rotation steps, each row followed by its count of steps:
The counts run from 0 to 274.
[135 125  59 124  98 148 138  96  92 136 134 137 117 137  78 142 167 133
 108 152 130 153 165 114  95 148 146  74 137 120 153 139 100 125 103  87
  95 112 145  91 121  75]	222
[117  92 146 103  87 115 127  96 132 109 110 141 115 166 136 105 117 123
 123 176 158 165 126 120 136 122 127 126 118 139 146 168 143 107 158  67
 152 158 141  60  89 130]	109
[111 131 120 156  82 151 118 114 106 103 146 143 110 125 120 116  91 111
 118 144 105 118 138 165  57 132 114 144 116 115  97 128  96 122 149  94
 161 119 130  61 133  74]	84
[ 73 100 148 115  83 133 113 112  92 147  84 123 117 156 126 156 149 121
 151 130 119 164 146 173 138 165 147 100 181 124 149 148 146 134 138  99
 156 115 183 124 126 118]	248
[ 82 157 143 137 101 163 126  85  73 136 150  97 138 135  98 163 131 122
 128 110 150 169 127 150  82 145 151 112 177 152 110 138 100 122 126 117
 116 113 135  84 130  72]	234
[ 76 159 148 151 112 146 130  90  66 133 132 109 134 144  98 153 135 119
 131 104 136 176 136 159  80 147 140 115 170 147 123 141 101 110 135 105
 116 106 147  79 126  97]	235
[161  75 100 114  89 104 122 109 121 124  88 119 128 115 142 113 174 113
 113 130 105 166 147 179  97 158 136 134 147 150  98 147 140  95 100 122
 154 158 147  98  99 109]	197
[114 133 144 150 123  73 100 119 110 109 119 172  75 137 119 106 151  98
 113 139  78 151 143 173  70 153 142 134 139 134 110 143 131 106 111 107
 165 156 104 111 120 112]	186
[ 92 148 114 137  96 116 108  56 150 164 163 130 152 168  88  99 116  76
 129 134 151 117 143 103 114 111 126 110 154 154 107 125 123 152 130 127
 123 144  96 123  85  81]	23
[ 93 112 128 153  91 123 116  98 125 127  92 138 143 144 115 114 144 134
 155 129 113 176 155 180 106 160 133  80 199 110 122 129 154 154 161 129
 156 137 171 104 116 160]	1
[104  88 100 110  68 126 112 132 128 135  90 183 155 176 139  86 109 119
 160 172 117 127 154 126 109 134 117 106 156 104 116 123 161 153 167 115
 170 133 145 112 127 145]	6
[139 132 114 109 101 171 108 102  97 128 142 161 130 160 121 137  96 124
 177 143  98 135 102 127  89 137  85 134 169 132 115 120 118 137 101 117
 177 159 102  52 114 142]	137
[105 142 124 129  83 113 119  77 127 141 138 157 155 189  96  73  92  78
 126 153 135 108 139  79 115 104 119 117 128 153 106 134 119 132 144 105
 120 152  94 101  93 126]	20
[ 71  80 151 101  92 122 113  87 121  97 134 149 149 125 135 161 150 114
 164 149 160 142 158 133 134 152 150 128 142 169 104 151 137 147 134  67
 150 153 152 120 136 105]	101
[118 151 100 125  94 158 139 118  53 123 137 155 134 170 105 127 120 115
 130 142 118 130 136 115  89 122 123 124 104 127 125 129  97  91 115  70
 105 105 129  60 132  98]	227
[103 100 112 127  71 125 120 129 127 122  80 180 150 176 131  89 112 121
 163 164 108 136 157 143 110 140 114  91 152 101 125 126 157 151 166 108
 169 129 154 109 130 170]	5
[ 82 167 152 149 103 107 100 103 127 136 180 142 115 171 110 106 141  65
 110 102 105  91 136 169 126 140 152 131 123 158  89 124 142 131 108 122
 126 149  99 126 117  77]	179
[103 178 136 137  91 110 126 126 106 151 148 147 114 186 125  65 115  63
  87 133  94  90 127 152 121 130 132 129 106 144 107 137 134  99 136 109
 130 144  96 104 105 100]	175
[153  77 110 125  81  99 134 116 110  92  78 135 142 139 148 105 157 113
 118 112  95 150 150 166 109 143 111 140 119 143 100 136 143  69 113 103
 132 154 155  85  98 143]	199
[118 117  89 114  82 108 144  88 105 171  96 140 161 151  93  75 119  97
 105 168 126 141 160 108 115 133 139  91 167 147 128 150 117 127 158 118
 119 137 139 122  77 150]	15
[116 149 103 118 107 160 131 121  57 133 150 150 149 176 113 136 124 108
 136 135 125 109 123 121  94 123 121 113 105 129 104 123 107  99 132  81
 115  98 127  57 133  81]	228
[ 91 143 102 116  81 146 154 126  94 142 111 127 170 149 149  89 100 130
 154 132 104 129 146 136  90 153  58 122 176 127 114 129 154  98 150 143
 173 153 135 107 124 141]	148
[117 136 109 151 103 146 132 115 105 118 142 131 108 131 117 121 110  99
 115 143  90 113 127 178  50 131 122 129 108 108  94 130  97 119 175  97
 156 105 127  58 112  76]	83
[109 117  82 121 100 104 138 132  94 141 151 132 134 184  95  97 124 127
  84 166 145 181  83 131 116 145 130 107 139 128 168 132 160 109 132  99
 122 148 141 102  79 112]	120
[110  91 143 106  84 117 127 102 134 102 113 143 127 188 133 114 119 111
 131 165 157 153 113 121 152 114 122 120 103 131 141 141 152 113 164  57
 144 145 146  64  93 129]	110
[111 111 110 136 101 137 114 117  94 103 168 137 142 143  79 131 126  89
 120 146  87  76 153 109 112 154 136  99  91 123  99 123 105 128 132  83
  96 158  95  84 155  94]	73
[ 82  76 139 100 113 116 114  80 129 112 113 127 153 125 133 157 174 121
 155 150 167 157 144 155 144 149 161 105 150 163 107 163 145 140 164  75
 144 140 156 115 107  95]	103
[133  99 119 142  92 102 123 115 135 129  90  73 115 147 134 111 139 124
 120 118 104 150 152 132 115 173  87 110 151  88 130 148 162  62 143 135
 152 183 121  86 121 103]	55
[110 164 104 133 111 107 105 107 106 163 134 168  85 186 120  90 117  89
 121 150 112 140 131 132  78 109  95 136 145 119 127 135 131 102 114 119
 173 132 104 116  93  86]	31
[110  79  99 153  82 101 124  83 148  75 140 113 177 138 105 127 177 115
 128  90 146 151 167 131 131 148 115 105 126 130 111 119 158 105 123 118
  98 170 158 100 111 114]	207
[132 138  75 127 112 141 149 103  75 131 129 143 120 149  77 137 167 131
 110 138 119 153 154 127  98 140 138  85 129 121 152 128  94 104 115  80
  98 102 161  79 114  91]	223
[130 142  62 117 110 148 148 123  60 143 125 136 126 152 101 129 143 129
 114 157 118 139 134 119  80 129 136  97 120 115 127 133 100  91 125  84
 113 107 135  73 110  75]	225
[ 67 115 127 128  93 111 145 127  83  99 107 158 128 120 141 131 152 121
 125 135 115 154 150 202  80 151 132 132 140 141 117 147 127 112 150  78
 155 107 188 120 111 112]	94
[129 107 140 152  99 102 119  84 131 123  93  78 115 150 117 135 173 108
 128  91 105 155 158 146 138 170  95 110 161 113 132 151 151  71 123 123
 140 182 136  93 115 126]	53
[128  68 118 133  67 113 118 113 138  71 120 132 176 158 143 109 148 107
 143 103 128 122 153 129 125 139 101 142  95 144  84 118 157  92 111 103
 128 169 138  83 126 117]	203
[ 64 110 162 129  87 154  89 115 108 128 128 139 124 174 135 170 126 122
 178 122 136 140 138 163 131 139 129 116 166 125 127 135 155 151 131 103
 171 114 156 110 159  86]	244
[107  80  91 100  65 142 117  92 137 162 111 156 181 166 114 105 128  98
 151 156 135 110 170 122 148 143 144  84 163 133 112 127 153 182 140 117
 139 133 146 136 116 130]	10
[ 99 139 106 136 100 121 107  75 142 158 152 132 159 191  95  94 113  69
 140 136 149  98 129 106 125 105 125 103 137 143  95 127 130 143 149 117
 120 140  95 125  85  94]	22
[120 143 124 162 116 145 134 112  99 114 130 130 114 128 101 120 122 102
 118 134  90 114 128 178  67 134 120 120 116 107 101 126  93 109 172  92
 135 115 138  52 106  93]	82
[132 104  68 133  96 110 145 139  91 138 120 113 130 136  87 116 157 108
  77 144  83 127 157 136 119 184 132  78 126  90 142 129 135 103 137 109
  97 165 131 116 137 102]	67
[101  79 132 123  94 100 127  93 116 161 111  80 165 158  90 115 132  88
 112 146 134 145 113 135 161 156 157  87 165 135 129 146 145 136 177 111
 120 158 136 111  79 139]	261
[102 106 132 146  85 106 104 108 141 129 149 136 128 188  78  91  66  85
 111 164 116 132 108 102 132 129 111 121 132 117 145 123 133 139 160 103
 140 163 108  96  90 138]	267
[151  65  95 112  82 106 127 123 115  96  82 128 156 143 158  96 151 108
 126 121 109 139 144 156 107 141 111 141 107 136  83 135 154  77 124  99
 153 162 134  79 104 122]	200
